[127  98 151 150  90  83 143 164 108 143 196 171 152 132 138 138 159 105
 111 143  87 141]
[ 35 134 118 111 153  83 163 150 134 149  46  81 126 107 103  97 130 131
  98  78 125 117]
[158  83 131 136 124 135 127  93 211 140 134 129  81 108 169 131 168  77
 147 125 141 111]
[159 100 131 125 164 168 119  57 151 127 143 122  99 153 133  99 143 118
 170  94 169  96]
[150  66 106 129 111 139 126 126 176 100 126 143  94  87 168 163 154  89
 139 129 182 137]
[ 86  93 123  96 140 150 133  92 111 133 108 117 132 201 116  68 155  88
  91  50 140  63]
[115 134 138 177 128 114 132 162  98 134 158 112 106 154  96 140 158 196
  69 173 108 110]
[117 137 161 114 181  91 144 147  84 154 171 157 178  99 108 121 138 141
  99 147  95 154]
[115 116 166 146  69  63 129 149 110 129 167 152 163 121 123 136 127 105
 145 154  65 150]
[153  99 129 160  93  92 146 120 187 104 117 123 139  87 177 130 124  94
 188 109 125 140]
[157  82 109 108 151 176 120  97 122  79 132 129 109 129 142 127 122 137
 161  98 215 125]
[159 111 125 150 136 125 142  90 140  92 121 108 159 130 154  98 103 150
 209  72 148 132]
[ 93 102 141 151  90  90 146 164 112 159 187 143  79 140 113 151 162 122
 104 156 111 147]
[105 116 158 151  66  69 125 150 109 125 162 147 158 124 121 140 124 108
 151 154  68 153]
[143  99 118 114 128 157 106  94 126  77 104 111 112 118 128 133  87 137
 196 102 192 132]
[139 203  71 137 117 187 168 177 114 196 105 116 100 161 166 137 119 115
  84 114 124 139]
[118 212  80  77 167 144 165 186 134 172 107 145  79 115 134 123 136 146
  99 104 109 132]
[143 100 141 142  97 111 115  84 214 133 106 120  94 104 155 133 131  77
 182 130 132 116]
[100 156 168 112 153  74 131 136  94 138 148 135 186  94  96 121 109 148
 135 145  78 163]
[165 102 129 126 165 170 109  64 154 124 143 117 100 150 141  99 140 122
 162  88 165  99]
[175 124 127 181 133 120 136 107 181  78  86  97 169 108 158 121 121 181
 158 133 120 109]
[115 103 159 133 100  99 111 113 124 164 185 162 105 150 102 145 163  83
  98 168  88 128]
[ 93 122 175 134  70  90  95 112 140 156 154 136 119 147  98 141 130  83
 131 165  78 127]
[ 93 158 172 116 161  73 127 144  92 140 140 139 185  95  97 123 107 146
 136 148  75 161]
[156 111 105 179 159 134 153 126 178 111 109  91  85 122 153 132 161 195
 119 139 164  98]
[165 160  93 107  83 136 170 186 146 133 142 189 117 138 182 127 146  79
 115 101  73 123]
[115 211  97  44 133 151 113 166 124 118  61 150 124 100 125 151  87 120
 117 122 109 137]
[116 129 151 146  91 119  85 143  96  82 120 118 154 138  79 162 109 176
  93 190 114 117]
[158 162  80  67 113 195 128 156  86 100 123 178  96 169 130 127 110 125
 126  85 143 112]
[111 134 159 108 180  86 143 148  89 156 175 156 178  96 107 122 145 137
 101 150  91 157]
[182 116 111 177 158 152 161 110 145 163 124  95 182 110 194 117 128 108
 134 125 167 147]
[ 75 113 133 111 110 135 116  85 118 120  75  98 136 195  98  68 117  89
 122  52 126  79]
[107 136 134 178 135 135 146 150  71 209 169  98 120 156 109 137 138 135
  91 171 138 164]
[153 127 144 153 138 143 101  64 209  99  83  88 119 129 137 129 128 160
 148 151 132  86]
[ 51 124 113  73 150 108 121 145 128 102  34 100 166  96 101 118 114 100
  79  95 139 120]
[ 94 149 145 184 103  96 125 150 111 128 124  99 120 154  82 137 124 209
 109 179  98 119]
[156  68 108 124 115 136 129 126 169  97 127 144  93  85 171 157 152  87
 131 138 184 134]
[176 110 138 162 162 156 111  78 201 115 111 102 114 129 145 124 163 151
 111 145 142  76]
[ 97  92 106 126 120 149 131 148 131  68  64 108 156 150 125 122 158 139
  24 112 152  73]
[153 202  76 139 118 164 154 182 150 129  97 126  88 163 144 138 147 183
  76 125  98  89]
[149 156  82  80  74 162 137 188 136 112 113 186  88 133 157 166 134  81
  95 124 118 117]
[ 97 120 149 116 102 129  85 125  52 102 148 131 138 163  80 132  85 143
 146 134 144 142]
[117 130 158 136 107 108 126 115  55 114 175 140 170 167 100 102 101 152
 170 112  96 145]
[144 126 139 175 125 129 143 142  74 180 168 121 199 144 135 125 124 116
  88 164 115 169]
[118 213 101  47 135 145 111 175 130 117  55 147 122  91 118 145  85 121
 118 120 106 136]
[152 109 107 180 159 137 155 128 180 116 113  90  83 118 150 135 168 195
 124 140 163 103]
[171 100  93 153 145 193 125 116 142 139 107  95 141 105 172 149 120 109
 112 147 210 156]
[ 96 158 168 111 152  69 123 143  96 142 146 133 190  92 100 114 106 144
 131 148  83 161]
[141 106 136 142  98 111 110  83 207 132 105 113  96 109 153 136 131  79
 182 135 129 118]
[155 100 132 158  97  90 147 121 189 107 122 125 144  84 179 129 125 100
 192 115 120 138]
[131 136 168 156 130 130  97 109 130 139 157 129 134 166  91 133 156 162
  66 183  93  88]
[146 135 131 121 183  99 146 106 169 124  99 106 170  65 155 115 107 143
 181 109 135 151]
[155  69 105 129 105 139 123 136 179  96 120 139 101  84 159 163 151  89
 141 135 186 135]
[139 191  86  74  89 183 115 147  92  92  90 153 110 169 128 130  77 132
 158  86 129 122]
[156 195 103  98  91 151 152 142 104 107 108 149 140 168 144  98  85 137
 175  61  83 120]
[174 199 106 109 123 182 120 130 166 125 100 152 109 177 141 130 148 143
  67 142  73  67]
[153  69 102 125 106 139 129 129 173 100 128 145  94  90 168 159 146  93
 140 131 186 130]
[143  98 144 148  96 113 111  83 214 134 108 112  92 103 151 136 133  82
 184 134 126 120]
[141 105 109 120 131 160  98  89 122  71 101 109 114 122 136 131  92 138
 191  98 196 132]
[160 119 123 119 213 113 159 120 167 124 125 129 160  68 168 107 145 133
 148 112 141 142]
[181 112 122 169 164 138 154 118 182  84 120 118 163 113 178 121 154 175
 128 128 137  98]
[ 83 140 151 145 109 109 124 136  62 144 160 108 100 165  72 120 107 170
 159 117 121 140]
[175  94 115 139 160 148 152  99 133  99 151 126 142 133 167  95 131 144
 181  72 171 125]
[178  97 112 141 164 142 153  95 126 101 151 137 146 138 167  94 135 142
 185  79 165 121]
[108 152 166 162  96 138  97  94 103 194 136  90 160 161  95 136 103  97
 104 176 102 148]
[130 127 168 152 132 131 102 109 128 134 162 126 135 168  87 132 158 160
  62 186  89  86]
[ 98 123 173 136  62  86  98 117 138 156 151 141 111 147  97 139 124  82
 128 161  79 129]
[173  89 110 149 160 162 118 123 172  69  96 109 121  99 154 151 147 171
 109 158 182 101]
[ 95 118 147 115  96 129  80 127  52  99 150 137 133 157  76 140  89 147
 147 131 141 144]
[141 106 141 141  98 111 114  79 211 131 107 113  91 109 150 137 134  73
 182 135 126 121]
[ 92 127 145  88 168 120 102 149  80 135 149 160 148  91  85 154 132 136
  81 175 137 156]
[127 215  79 145  85 174 153 161 122 194  70  92 109 163 151 132  87 124
 123 116 115 152]
[126 213  77 139 102 171 156 165 116 192  78  99 102 154 156 137  85 122
 124 123 114 147]
[167  81 105 110 157 175 116 100 122  85 133 129 108 121 140 119 129 130
 160  98 207 124]
[111  91 141 119  83 115 106 160 100 120 173 170 119 121 109 167 148  94
  92 172 133 143]
[159 110 123 143 144 128 138  91 129  93 124 111 154 133 155  96 100 147
 215  72 144 128]
[ 95 150 149 177 110  95 125 150 107 131 127  91 113 154  81 140 133 202
 106 180  99 124]
[125  98 159 145  88  85 141 161 114 141 197 165 157 127 134 137 161  93
 114 142  85 138]
[144 111 116  91 202 145 125 122 159 114 104 127 123  48 144 141 139 129
 127 130 188 141]
[115 138 158 113 182  85 140 148  94 152 174 158 180  94 105 121 144 142
 100 147  89 151]
[148 127 143  96 212 137 116  84 191 153 118 122 116  77 141 113 154 106
 126 127 151 118]
[113 101 162 130  99 101 113 124 127 158 180 164 106 152  99 146 160  83
  95 173  89 121]
[105 140 116 135 178 106 140 118 176 148  87  81  93  65 134 125 119 162
 183 112 166 154]
[ 59 163 151 121 152  79 125 152  96 172 135 110 116 107  73 131 113 162
 132 152 109 165]
[ 80 144 155  91 143 101  88 147  89 124 126 127 150  87  74 156 100 139
 114 169 123 158]
[ 75 122 148 157  66  69 136 161 111 152 156 123  88 136  98 149 131 124
 143 159  98 153]
[ 77 138 142 150 109 105 122 127  59 140 162 108  97 174  75 113 104 172
 161 119 128 141]
[129 174  79 117  76 134 175 195 154 157 123 158  47 142 157 138 155 102
 107 100  97 124]
[186 194  85 130 113 185 170 164 114 173 115 138 173 151 186 118 114  99
  87 107 102 141]
[ 90  75 104  94 125 156 132 133  71  82  99 128 142 172 114  92 130 102
  77  62 177  91]
[177  95 115 145 164 147 153  94 128 106 154 128 143 137 173  94 139 140
 175  71 165 122]
[119 129 158 143 106 101 120 120  59 122 171 132 169 168  96 101 101 156
 169 111  95 141]
[100 117 139 142 137 123 143 140  54 156 193 128  89 180  89 110 140 171
 127 120 139 136]
[128  93 153 146  91  83 151 155 103 142 197 165 156 129 137 140 158  98
 109 148  84 149]
[102 117 148 117  92 132  90 124  45  98 150 137 135 162  82 139  86 142
 144 136 139 144]
[147 102 115 116 133 159 105  92 127  74 105 106 116 117 129 126  86 135
 193 100 193 131]
[175  96 110 157 144 164 116 121 171  70 101 112 119  99 156 150 150 172
 101 157 178 105]
[147 216 104 116  87 184 121 114 140 188  75 112 128 170 144 125  84  80
 114 132  96 125]
[ 62  87 111 107  54  95 128 153 137  88  55 117 135 129 126 128 124  61
  97 100 136 114]
[171 210 105 130  98 143 146 164 148  95  80 142 159 150 159 120 108 168
 120 116  55  99]
[170 116 138 163 163 157 113  85 207 112 111 106 112 129 145 127 156 152
 108 147 146  79]
[168  96  95 145 146 185 126 116 139 137 105  95 142 102 164 149 115 103
 120 147 210 153]
[125 100 148 154  92  83 143 159 104 138 190 171 155 131 135 140 157  99
 111 150  89 146]
[147 117  96 185 157 165 158 118 155 194 114  74 111 113 171 127 134 126
 132 129 195 152]
[ 97 113 140 151 138 126 138 139  56 155 192 133  91 177  91 114 143 167
 131 115 140 136]
[134 135 173 155 135 129  99 109 126 141 159 132 130 167  89 138 164 158
  58 189  90  92]
[121 229 124  56 150 148 122 127 160 163  77 147 109 120 117 113 106 104
 126 118  76 112]
[143 125 159 171 134 110 132 143 101 105 166 141 181 152 114 129 152 185
  79 168  82 113]
[135 182 119  94  60 137 120 136 176 145  94 163  84 150 140 142 115  66
 136 119  55 107]
[162  97 131 133 162 167 115  57 150 122 145 118 102 152 144  91 134 122
 166  92 172  98]
[137 190  84  74  92 181 111 146  88  94  84 149 114 169 128 128  76 130
 155  83 125 117]
[101 134 178 126 111 125  88  84  85 142 163 124 124 179  68 109 102 131
 156 131 102 115]
[149 159  78  80  72 162 134 188 133 110 112 179  92 131 158 165 132  75
  92 119 113 119]
[162  96 130 123 167 165 121  63 152 126 145 124  98 151 137  97 138 122
 169  89 171  98]
[ 93 125 145  83 165 116 110 151  81 133 149 158 141  94  80 153 130 129
  82 173 138 156]
[ 57 157 153 128 151  79 128 150 102 175 135 102 114 103  80 132 113 164
 130 149 109 161]
[ 98 117 153 115  92 131  83 125  50  96 147 127 134 154  72 138  87 140
 143 137 140 137]
[136 167  78 108  85 140 177 191 147 162 134 157  47 147 159 141 152 107
 115 108  99 123]
[ 99 131 170 121 109 124  91  84  84 140 159 127 124 187  71 106 103 124
 151 130 100 118]
[122 127 125  95 173 130 108 113 165 101  79 113 128  49 130 144 103 134
 160 131 171 153]
[135 112 147 141 126 117 138 131  55 125 203 154 171 170 102 105 131 147
 131 113 119 131]
[ 75 124 145 161  67  72 130 166 115 157 156 121  84 137 106 154 134 126
 145 157  95 156]
[170  83 116 154 121 108 156 122 184 117 147 145 134  93 190 130 152  97
 159 114 133 136]
[ 99 115 144 111  88 135  87 122  46  99 149 130 132 156  68 139  89 146
 152 140 145 145]
[ 79 143 161  92 142  99  89 141  83 126 121 132 150  84  69 153 100 136
 116 168 125 165]
[138 221 109  71 146 127 152 163 134 134  87 153 160  98 143 117  96 130
 139 100  63 134]
[ 54 116 110 131 111 111 154 128  92 119  77  82 113 179 107  77 122 131
 133  42 144  99]
[ 85  79 105  93 126 159 132 131  78  87  94 126 143 168 120  97 139 101
  76  62 173  93]
[126 132 152 158 130 151 111 104  91 207 163 115 150 165 104 132 126  89
  74 182 116 138]
[124 132 154 160 132 150  99 109  97 203 165 113 155 162 107 130 134  89
  67 179 113 141]
[171  81 120 153 124 108 158 126 188 113 145 142 130  94 191 128 158  94
 161 110 139 136]
[108 116 156 154  58  68 132 149 114 131 164 149 158 130 116 137 123  97
 146 146  70 151]
[171 112 126 154 163 184 127  71 171 184 118  88 134 127 161 123 135  88
 122 150 169 130]
[172 181  82 101 115 186 127 181 130  83  89 155 121 144 137 160 129 165
  64 144 114  87]
[103 131 129 179 124 138 143 151  79 206 165  96 129 154 110 136 132 134
  83 163 147 164]
[131 174  77 113  84 136 172 195 148 154 126 167  46 147 158 150 151 108
 118 110  99 126]
[ 82 146 153  84 142 104  88 142  88 122 120 135 146  91  79 154  96 138
 113 173 121 163]
[133 126 168 151 138 130  99 107 127 139 157 131 133 167  88 137 160 160
  64 193  89  84]
[144 106 117  89 200 147 129 121 158 112 104 128 120  54 144 142 139 128
 128 136 189 146]
[ 89 154 164 107 160  73 131 139  91 136 141 135 190  99  99 122 103 148
 132 147  81 162]
[116 127 160 147 109  99 120 122  55 118 170 130 180 167 100 103  97 157
 158 108  97 145]
[135 110 147 138 133 118 135 128  50 120 200 153 169 176 109 103 132 152
 133 105 108 133]
[115 135 154 106 179  93 142 148  94 156 174 157 179 105 104 120 143 142
  97 146  95 156]
[144 125 140 104 212 136 123  80 192 155 116 121 116  77 135 112 151 108
 135 129 155 119]
[100 143 174  96 182 108 103 112 120 173 164 145 129 118  78 124 152 126
  90 163 100 129]
[ 98 117 134 145 129 125 135 135  61 151 192 129  93 174  84 115 141 170
 129 120 141 134]
[ 81  63  99 101  86 113 140 164 134 102  87 139 132 131 139 138 163  60
  64  92 147 108]
[104 134 136 149  92 145  96 136  66 151 123 101 165 135 104 159  87 112
 104 186 144 174]
[171 181  94  91 133 171 164 149  94 118 146 175 140 173 163  97 122 133
 138  66 100 109]
[173  84 120 157 122 107 167 126 184 114 147 148 130  89 189 131 162  99
 157 113 137 136]
[137 131 118 185 135 121 135 120 186 107  80  66  94 115 139 136 129 199
 157 140 144 105]
[ 59 163 155 121 155  77 130 150  97 172 136 112 116  99  70 132 116 165
 131 158 107 162]
[145 123 153 175 132 111 134 148 100 115 174 139 183 149 120 132 154 184
  72 167  84 113]
[137 100 138 145 103 115 110  80 213 132 106 119  92 107 156 133 132  79
 177 132 130 118]
[ 97 157 165 118 157  66 117 142  91 142 139 130 195  97  98 125 106 147
 131 146  73 165]
[158 112 103 183 161 135 150 127 184 116 114  87  88 119 158 128 163 190
 115 137 164 102]
[173  96 113 139 165 148 156  95 129 100 156 130 147 131 167  96 134 140
 179  79 160 127]
[149 185 102 106  57 114 152 171 148 117 106 167 132 134 166 131 109  93
 153 104  57 125]
[158 126 123 122 203 114 155 126 169 131 125 123 164  62 162 110 146 138
 143 105 144 142]
[150  75 104 134 104 142 119 130 180  96 121 138  98  92 171 166 147  92
 138 132 184 134]
[134 115 149 134 132 121 135 126  48 125 204 154 167 169 108 107 127 151
 132 110 107 134]
[101 142 173  91 189 109 107 110 118 182 168 143 134 119  80 125 150 118
  87 164  96 128]
[154  66 112 124 112 142 124 128 174  97 130 142  95  85 168 154 155  89
 138 132 186 136]
[122 118 118  92 170 125 116 107 161  99  77 109 132  54 127 137  93 138
 165 134 178 154]
[143 107 106  93 196 146 117 122 159 116 101 126 122  59 145 138 133 125
 122 132 189 142]
[149 202  94  67 176 143 165 173 131 143 115 177 154 105 165 115 137 127
 104  96  84 128]
[ 88  98 122 109 139 144 128  91 116 127 107 118 135 201 118  69 157  88
  84  51 136  72]
[154  73 105 129 109 135 124 130 175  94 122 145  97  88 169 163 148  91
 138 137 189 137]
[ 54 137 143  82 156  95 120 102 157 151  49  96 162 123 101  83 131  84
  89  86 106  94]
[119 143 151 173 105 116 134 132  72 170 144 106 206 141 123 125  86 121
 123 169  96 176]
[141 100 139 139  96 113 110  84 215 132 105 111  94 105 151 138 129  79
 182 132 122 121]
[ 98 230  91  81 145 133 152 174 143 162  81 128  88 116 125 126 105 145
 129 107  93 138]
[137 105 140 142  96 115 109  82 214 126 107 116  96 111 157 133 129  80
 181 131 131 115]
[132  84  96 161 119 116 161 137 187 141 136 120  60 103 170 144 167 111
 153 120 166 137]
[170  98 107 147 156 160 118 115 171  67 100 115 127 107 155 157 143 164
 104 158 181  97]
[173  97 108 152 146 165 119 117 172  70 103 116 124 100 148 154 145 164
 104 148 185 105]
[152 198 100  99  97 156 149 142  96 105 113 152 145 173 149  96  79 138
 168  64  85 116]
[103  89 109 119 134 123 168 130  88 106 121 130 182 176 131  65 143 112
 104  35 137  92]
[130 108 143 140 113 136  98 151  95  97 152 139 143 141  93 150 141 170
  54 191 133 120]
[ 80 141 156  88 142  94  92 144  84 121 119 136 152  85  69 149  97 137
 116 171 120 160]
[147 123 140 100 212 138 121  77 191 156 125 117 111  81 142 115 153 115
 138 127 149 118]
[145 102 112 113 128 158 107  90 127  75 105 108 118 117 129 127  87 138
 200 101 195 135]
[133 132 115 188 131 117 139 115 180 104  77  68  97 124 145 134 126 197
 154 143 154 111]
[118 200  84 103  97 163 146 154 101 137  98 127  71 181 128 112  94 158
 171  71 112 121]

[ 75 113 133 111 110 135 116  85 118 120  75  98 136 195  98  68 117  89
 122  52 126  79] 0 0 0 0
[150  75 104 134 104 142 119 130 180  96 121 138  98  92 171 166 147  92
 138 132 184 134] 1 1 1 1
[ 93 102 141 151  90  90 146 164 112 159 187 143  79 140 113 151 162 122
 104 156 111 147] 2 1 2 1
[165 160  93 107  83 136 170 186 146 133 142 189 117 138 182 127 146  79
 115 101  73 123] 3 1 3 1
[144 125 140 104 212 136 123  80 192 155 116 121 116  77 135 112 151 108
 135 129 155 119] 1 2 0 1
[171 100  93 153 145 193 125 116 142 139 107  95 141 105 172 149 120 109
 112 147 210 156] 1 3 1 1
[ 97 113 140 151 138 126 138 139  56 155 192 133  91 177  91 114 143 167
 131 115 140 136] 2 0 2 1
[ 98 117 134 145 129 125 135 135  61 151 192 129  93 174  84 115 141 170
 129 120 141 134] 2 0 2 1
[117 137 161 114 181  91 144 147  84 154 171 157 178  99 108 121 138 141
  99 147  95 154] 2 2 3 1
[104 134 136 149  92 145  96 136  66 151 123 101 165 135 104 159  87 112
 104 186 144 174] 2 3 1 0
[139 203  71 137 117 187 168 177 114 196 105 116 100 161 166 137 119 115
  84 114 124 139] 3 3 2 1
[139 191  86  74  89 183 115 147  92  92  90 153 110 169 128 130  77 132
 158  86 129 122] 3 0 1 0
[134 135 173 155 135 129  99 109 126 141 159 132 130 167  89 138 164 158
  58 189  90  92] 2 4 0 1
[147 216 104 116  87 184 121 114 140 188  75 112 128 170 144 125  84  80
 114 132  96 125] 3 3 0 0
[137 105 140 142  96 115 109  82 214 126 107 116  96 111 157 133 129  80
 181 131 131 115] 1 1 0 0
[101 142 173  91 189 109 107 110 118 182 168 143 134 119  80 125 150 118
  87 164  96 128] 2 2 0 1
[149 185 102 106  57 114 152 171 148 117 106 167 132 134 166 131 109  93
 153 104  57 125] 3 1 3 0
[158 162  80  67 113 195 128 156  86 100 123 178  96 169 130 127 110 125
 126  85 143 112] 3 0 1 1
[174 199 106 109 123 182 120 130 166 125 100 152 109 177 141 130 148 143
  67 142  73  67] 3 4 0 1
[ 59 163 151 121 152  79 125 152  96 172 135 110 116 107  73 131 113 162
 132 152 109 165] 2 2 2 0
[115 116 166 146  69  63 129 149 110 129 167 152 163 121 123 136 127 105
 145 154  65 150] 2 1 3 0
[143  98 144 148  96 113 111  83 214 134 108 112  92 103 151 136 133  82
 184 134 126 120] 1 1 0 0
[100 156 168 112 153  74 131 136  94 138 148 135 186  94  96 121 109 148
 135 145  78 163] 2 2 3 0
[143  99 118 114 128 157 106  94 126  77 104 111 112 118 128 133  87 137
 196 102 192 132] 1 0 1 0
[149 159  78  80  72 162 134 188 133 110 112 179  92 131 158 165 132  75
  92 119 113 119] 3 1 1 1
[160 119 123 119 213 113 159 120 167 124 125 129 160  68 168 107 145 133
 148 112 141 142] 1 2 3 1
[100 143 174  96 182 108 103 112 120 173 164 145 129 118  78 124 152 126
  90 163 100 129] 2 2 0 1
[158  83 131 136 124 135 127  93 211 140 134 129  81 108 169 131 168  77
 147 125 141 111] 1 1 0 1
[152 198 100  99  97 156 149 142  96 105 113 152 145 173 149  96  79 138
 168  64  85 116] 3 0 3 0
[ 79 143 161  92 142  99  89 141  83 126 121 132 150  84  69 153 100 136
 116 168 125 165] 2 2 1 0
[177  95 115 145 164 147 153  94 128 106 154 128 143 137 173  94 139 140
 175  71 165 122] 1 0 3 1
[146 135 131 121 183  99 146 106 169 124  99 106 170  65 155 115 107 143
 181 109 135 151] 1 2 3 0
[ 98 117 153 115  92 131  83 125  50  96 147 127 134 154  72 138  87 140
 143 137 140 137] 2 0 1 0
[171 210 105 130  98 143 146 164 148  95  80 142 159 150 159 120 108 168
 120 116  55  99] 3 4 3 0
[141 100 139 139  96 113 110  84 215 132 105 111  94 105 151 138 129  79
 182 132 122 121] 1 1 0 0
[186 194  85 130 113 185 170 164 114 173 115 138 173 151 186 118 114  99
  87 107 102 141] 3 3 3 1
[170 116 138 163 163 157 113  85 207 112 111 106 112 129 145 127 156 152
 108 147 146  79] 1 4 0 1
[172 181  82 101 115 186 127 181 130  83  89 155 121 144 137 160 129 165
  64 144 114  87] 3 4 1 1
[144 111 116  91 202 145 125 122 159 114 104 127 123  48 144 141 139 129
 127 130 188 141] 1 2 1 1
[135 112 147 141 126 117 138 131  55 125 203 154 171 170 102 105 131 147
 131 113 119 131] 2 0 3 1
[175  94 115 139 160 148 152  99 133  99 151 126 142 133 167  95 131 144
 181  72 171 125] 1 0 3 1
[171 112 126 154 163 184 127  71 171 184 118  88 134 127 161 123 135  88
 122 150 169 130] 1 3 0 1
[148 127 143  96 212 137 116  84 191 153 118 122 116  77 141 113 154 106
 126 127 151 118] 1 2 0 1
[130 127 168 152 132 131 102 109 128 134 162 126 135 168  87 132 158 160
  62 186  89  86] 2 4 0 1
[124 132 154 160 132 150  99 109  97 203 165 113 155 162 107 130 134  89
  67 179 113 141] 2 3 0 1
[121 229 124  56 150 148 122 127 160 163  77 147 109 120 117 113 106 104
 126 118  76 112] 3 2 0 0
[ 83 140 151 145 109 109 124 136  62 144 160 108 100 165  72 120 107 170
 159 117 121 140] 2 0 2 0
[115 103 159 133 100  99 111 113 124 164 185 162 105 150 102 145 163  83
  98 168  88 128] 2 1 0 1
[ 97 120 149 116 102 129  85 125  52 102 148 131 138 163  80 132  85 143
 146 134 144 142] 2 0 1 0
[144 106 117  89 200 147 129 121 158 112 104 128 120  54 144 142 139 128
 128 136 189 146] 1 2 1 1
[150  66 106 129 111 139 126 126 176 100 126 143  94  87 168 163 154  89
 139 129 182 137] 1 1 1 1
[149 202  94  67 176 143 165 173 131 143 115 177 154 105 165 115 137 127
 104  96  84 128] 3 2 3 1
[158 112 103 183 161 135 150 127 184 116 114  87  88 119 158 128 163 190
 115 137 164 102] 1 4 2 1
[173  84 120 157 122 107 167 126 184 114 147 148 130  89 189 131 162  99
 157 113 137 136] 1 1 3 1
[ 95 150 149 177 110  95 125 150 107 131 127  91 113 154  81 140 133 202
 106 180  99 124] 2 4 2 0
[130 108 143 140 113 136  98 151  95  97 152 139 143 141  93 150 141 170
  54 191 133 120] 2 4 1 1
[107 136 134 178 135 135 146 150  71 209 169  98 120 156 109 137 138 135
  91 171 138 164] 2 3 2 1
[ 98 230  91  81 145 133 152 174 143 162  81 128  88 116 125 126 105 145
 129 107  93 138] 3 2 2 0
[156 195 103  98  91 151 152 142 104 107 108 149 140 168 144  98  85 137
 175  61  83 120] 3 0 3 0
[126 132 152 158 130 151 111 104  91 207 163 115 150 165 104 132 126  89
  74 182 116 138] 2 3 0 1
[135 110 147 138 133 118 135 128  50 120 200 153 169 176 109 103 132 152
 133 105 108 133] 2 0 3 1
[ 93 122 175 134  70  90  95 112 140 156 154 136 119 147  98 141 130  83
 131 165  78 127] 2 1 0 0
[103 131 129 179 124 138 143 151  79 206 165  96 129 154 110 136 132 134
  83 163 147 164] 2 3 2 1
[141 105 109 120 131 160  98  89 122  71 101 109 114 122 136 131  92 138
 191  98 196 132] 1 0 1 0
[118 200  84 103  97 163 146 154 101 137  98 127  71 181 128 112  94 158
 171  71 112 121] 3 0 2 0
[103  89 109 119 134 123 168 130  88 106 121 130 182 176 131  65 143 112
 104  35 137  92] 0 0 3 1
[ 93 125 145  83 165 116 110 151  81 133 149 158 141  94  80 153 130 129
  82 173 138 156] 2 2 1 1
[100 117 139 142 137 123 143 140  54 156 193 128  89 180  89 110 140 171
 127 120 139 136] 2 0 2 1
[137 100 138 145 103 115 110  80 213 132 106 119  92 107 156 133 132  79
 177 132 130 118] 1 1 0 0
[ 59 163 155 121 155  77 130 150  97 172 136 112 116  99  70 132 116 165
 131 158 107 162] 2 2 2 0
[ 35 134 118 111 153  83 163 150 134 149  46  81 126 107 103  97 130 131
  98  78 125 117] 0 2 2 0
[ 80 141 156  88 142  94  92 144  84 121 119 136 152  85  69 149  97 137
 116 171 120 160] 2 2 1 0
[178  97 112 141 164 142 153  95 126 101 151 137 146 138 167  94 135 142
 185  79 165 121] 1 0 3 1
[105 116 158 151  66  69 125 150 109 125 162 147 158 124 121 140 124 108
 151 154  68 153] 2 1 3 0
[147 102 115 116 133 159 105  92 127  74 105 106 116 117 129 126  86 135
 193 100 193 131] 1 0 1 0
[ 81  63  99 101  86 113 140 164 134 102  87 139 132 131 139 138 163  60
  64  92 147 108] 0 1 1 1
[ 80 144 155  91 143 101  88 147  89 124 126 127 150  87  74 156 100 139
 114 169 123 158] 2 2 1 0
[143 100 141 142  97 111 115  84 214 133 106 120  94 104 155 133 131  77
 182 130 132 116] 1 1 0 0
[175  96 110 157 144 164 116 121 171  70 101 112 119  99 156 150 150 172
 101 157 178 105] 1 4 1 1
[136 167  78 108  85 140 177 191 147 162 134 157  47 147 159 141 152 107
 115 108  99 123] 3 1 2 1
[181 112 122 169 164 138 154 118 182  84 120 118 163 113 178 121 154 175
 128 128 137  98] 1 4 3 1
[ 57 157 153 128 151  79 128 150 102 175 135 102 114 103  80 132 113 164
 130 149 109 161] 2 2 2 0
[ 54 137 143  82 156  95 120 102 157 151  49  96 162 123 101  83 131  84
  89  86 106  94] 0 2 0 0
[ 97 157 165 118 157  66 117 142  91 142 139 130 195  97  98 125 106 147
 131 146  73 165] 2 2 3 0
[ 92 127 145  88 168 120 102 149  80 135 149 160 148  91  85 154 132 136
  81 175 137 156] 2 2 1 1
[155  69 105 129 105 139 123 136 179  96 120 139 101  84 159 163 151  89
 141 135 186 135] 1 1 1 1
[119 129 158 143 106 101 120 120  59 122 171 132 169 168  96 101 101 156
 169 111  95 141] 2 0 3 0
